Rotation paths and how fast each direction turns (degrees each step)
Each turn is a multiple of 5 degrees from 10 to 175, or 0.
Each row of a path follows its step; steps can be skipped.
Rotation 1:
step 0: [ 26 -19  19 -28 -19  -5   3  -2  36  -5  -7  15  43  -7 -15  10  40  10
 -26 -12  -5  32 -18  -7  29  -2  31  16  20 -13  -2 -16   9   2 -14  -4
   4 -33  10  20  11 -20 -31 -25 -23  -6  11   1 -36 -21   1  33   2  -8
 -15 -16  22 -14   7  12   9 -10 -29  35   5 -19 -43  19]
step 1: [ 13 -18   4  -7   8 -32 -11 -12  16  -6  -7  19  25  12 -13  11  -5 -42
  16  24  22 -22  -9   8   4 -29  27  14  40 -26  -3  -9   9 -24  -8 -17
   8 -10  21  22  -2   2   1 -23 -30   0   6  24 -27   2 -27 -28 -35  -8
 -29  33  -7   4  16  10  17   5  -9  -5 -31 -50 -16  29]
step 5: [ -6 -17  -6 -11 -19  14 -47  14 -23 -27   3   4  14  -3  16 -13   1   3
  -8  14   9   4 -14 -14   5 -29  33 -47  11  10 -19 -11  10 -18  24 -29
  21   1   1  47 -16  29 -21  -5 -19  14   0  -9 -26   1 -25  10 -12 -36
   2  43  -3   2  12   8  -2 -36 -23   5 -31  -4 -31  20]
step 6: [ 30  -1  24 -20   5 -16 -22   8  12 -30 -11 -21  26 -24 -11  16   3  28
  -2  -6  17  -5  -9   0   4  25  30 -18  39   8   4 -34  14  -4 -19 -28
   6 -31  21  14  -5  11 -39  -8 -45  16  17  -4  -3 -22 -12  38   1 -33
  10 -21  18 -10  25 -15  -3   6   4  39   9 -35   2  18]
step 7: [ 32  -2  -5   3   3 -16  -9 -10  23 -13  -3  12  32  -4 -16  -9  -8 -16
   6   1  24  -1 -17  28   9 -27  26  -3  14  -2   1 -19 -15 -26  14   2
  19 -36  26  14   1 -19 -25 -26 -36   2 -27   3 -38   4   0  18 -19  15
  27  43 -16  25  44 -12  -1   9 -40   7 -32 -15 -25   2]
step 9: [ -1 -14 -12  16   9  -8  -4  18  12  11   8 -21   6  12  -7 -27   3  -6
  25  47  -9 -16  10  -3 -12 -28 -20  29   9  -3   3 -33   7  -1   5 -22
   7 -25  10  23  -6   0  -8 -29 -29 -14  16   9 -56  21 -27  -7 -12 -24
  -9  26   8 -43  37   1   2  -2 -27  37 -27   2 -32  16]
step 10: [ 32 -31  23   0 -42 -24  -3  17  14  -9 -21   5  28 -21 -12  -1   8 -24
  26  20  -9  15  15 -67   9  -6  33 -10  27 -20   8  -9 -12  -6 -25 -15
  14  -8 -25  -7  13  -6  -3 -11 -21   7  31   9 -11   9   5  22 -16 -25
   1   2  -7 -22  25  -9 -14   1  25  26  -4  17 -45   2]
step 11: [-12  -4   1  21  -5 -11   5  21 -17 -12  10 -16  38  -9   3 -20 -21 -35
   1  47  -9   7 -22   4  10 -12  23  -6  16   5  -1 -19   0  -3 -29  -4
  46  -2   1  15  -6  21 -31  -6 -19  10  24 -26 -27  -4 -25  27 -35 -23
 -19  45   9  10  10 -13 -12 -46 -12 -27 -15 -20 -16   9]
step 13: [ 14   6   1   2  -8   0 -14  -2 -16 -36  31  18  14  -2  -2  14 -51 -10
  31  16  26 -10 -23  10   5  12  12 -17   6   9  17 -27 -14 -27  19 -18
  24 -15   7  33  23  24   4 -19 -27   0 -12  -3 -20  14 -21  33  -4   6
   4  45   4   3  32 -14  -9  -1  -8  46 -15 -35 -11  33]
step 17: [ 13  13  -5  32   5 -13 -23  28  24  14  -9  -4  16  -3 -12 -14  -4 -28
  15  12  -8  21  -9 -13  -2 -13  11  -2  31  -7  19 -23   4 -14   1   5
  60  17 -12  10   5   0 -23   0  11  17  20 -17  -3  18 -37   5 -27 -25
  -4  42  -8  -5  58  15  27 -10 -23  20 -20 -24 -35   3]
step 19: [-19  -8  19  20  -8 -14  20  28  -1 -40  25  24  38  -3 -12  -5  -3 -16
  17  30 -20  15 -13  -8  11   7  29  23 -12 -21   6 -31  -3  -5   6  23
  30 -10  27  24  37 -16   9 -13  -4 -13 -20 -15 -36  12 -11  30   6   1
 -18  47  21  -9  23  -5   2  -3 -23  24   0 -21 -13  27]
Directions:
[  6  -1   0   5  -8   0   6   0   6  -6   3  -2   2   3  -5   7  -2   2
   9  -2   3   2  -3  -4   9   4   0  -3  -3  -7   1   2  -4  -4  -3   0
   1 -11   3  -3   5  -4   4 -11   2  -7   1   9   6  -5  -4  -1  -3  13
  -1   5  -2   8   4  -2   6   6   6   5   3   7  -3   3]
115
[-1 -3 -5  6 -6  4  6 -6 -5 -1 -2  7  3 -5  1 -3 -1 -8 -8  8  3 -4 -5  3
 11 -3 -5  3 -2  1  5 -2  3 -5  0 -7 -3  0 -3  4  4  3 11 -3 -2  8  0 -1
  1 -4 -9  6  7 -7 -4  1 -1  1 -7 -1 -2  1 12  0  4  1  3 -6]
40
[  7   3   4   0   3  -7   2  -3   3  -7   4   2  -8   4   3  -3   1   0
  -4   0   7   1  -6   5   4   1  10   3  -1  -5  -1   0   1   2   1  -6
  -6  -2   5  -2   9  -7   0   0  10   4   4  -3   6  -1   3   3  -2   0
   1   9  -6  -7 -10  -2  -5   2 -10   6  -4 -12   8   3]
60
[ -6  -1  -4 -10  -6   4   3   9   4  -4   0   5  -4   3  -4   4   2   6
  -5  10  -3  -6   5  -6   5   4   0   4   4   5  -4   3  -2   3   8   2
  -2  -5  -1  -4   6   3   9  -1   6  -6  -3  -1  -5   4   4   2   4  -5
  -2   2   3  -8  -2  -6   0  -5  -2   5 -12  11   1   3]
70
[  5  -7   4 -13   9  -6  -1   3  -6   6   1  -9   5   0  -3   5  -3  -7
   0  -1   3   4  -3  -4   3  -1   1  -2   2   3  -7   4   3   8   2  -3
   9  -1   0   0  -3  -9   5  -4   1   3   5   2   4 -12  -2  -4   3 -12
  -1   3   6   8  -7  -1   0  -1  -3   1  -1   7  -2  -1]
70
[ -2   8   8   0  -2  -3   0  -4   6   7   0  -4   3   9   2  -4   5 -14
   6  13   2   5   7  -2   5   2   0  -5  -1  -7  -4   1   4  -6  -6  -4
   6   2  -1   2   0   1   3   7  -2  -7   2  -4   2   7   7   2   6   3
  -8   3   5  -7  -3   0   2   2  -1  -4   6   4   1   4]
45
[  0 -11  10  -3  -1  -6   4 -11  -2  -3  -3   5   5   1   2  -2  -5  -2
   7   7  -5  -1  -6  -1  -4   6   1   1   7  -1   4   1  -9   0   8  -2
   0   7  -1  -3  -3  -7   6  -4  -2  -3  -9  -1  -3   2   7   1   1  -1
   1  -4  -3   3   6   6  -7  10   2  -1  -6  -1   5   5]
120
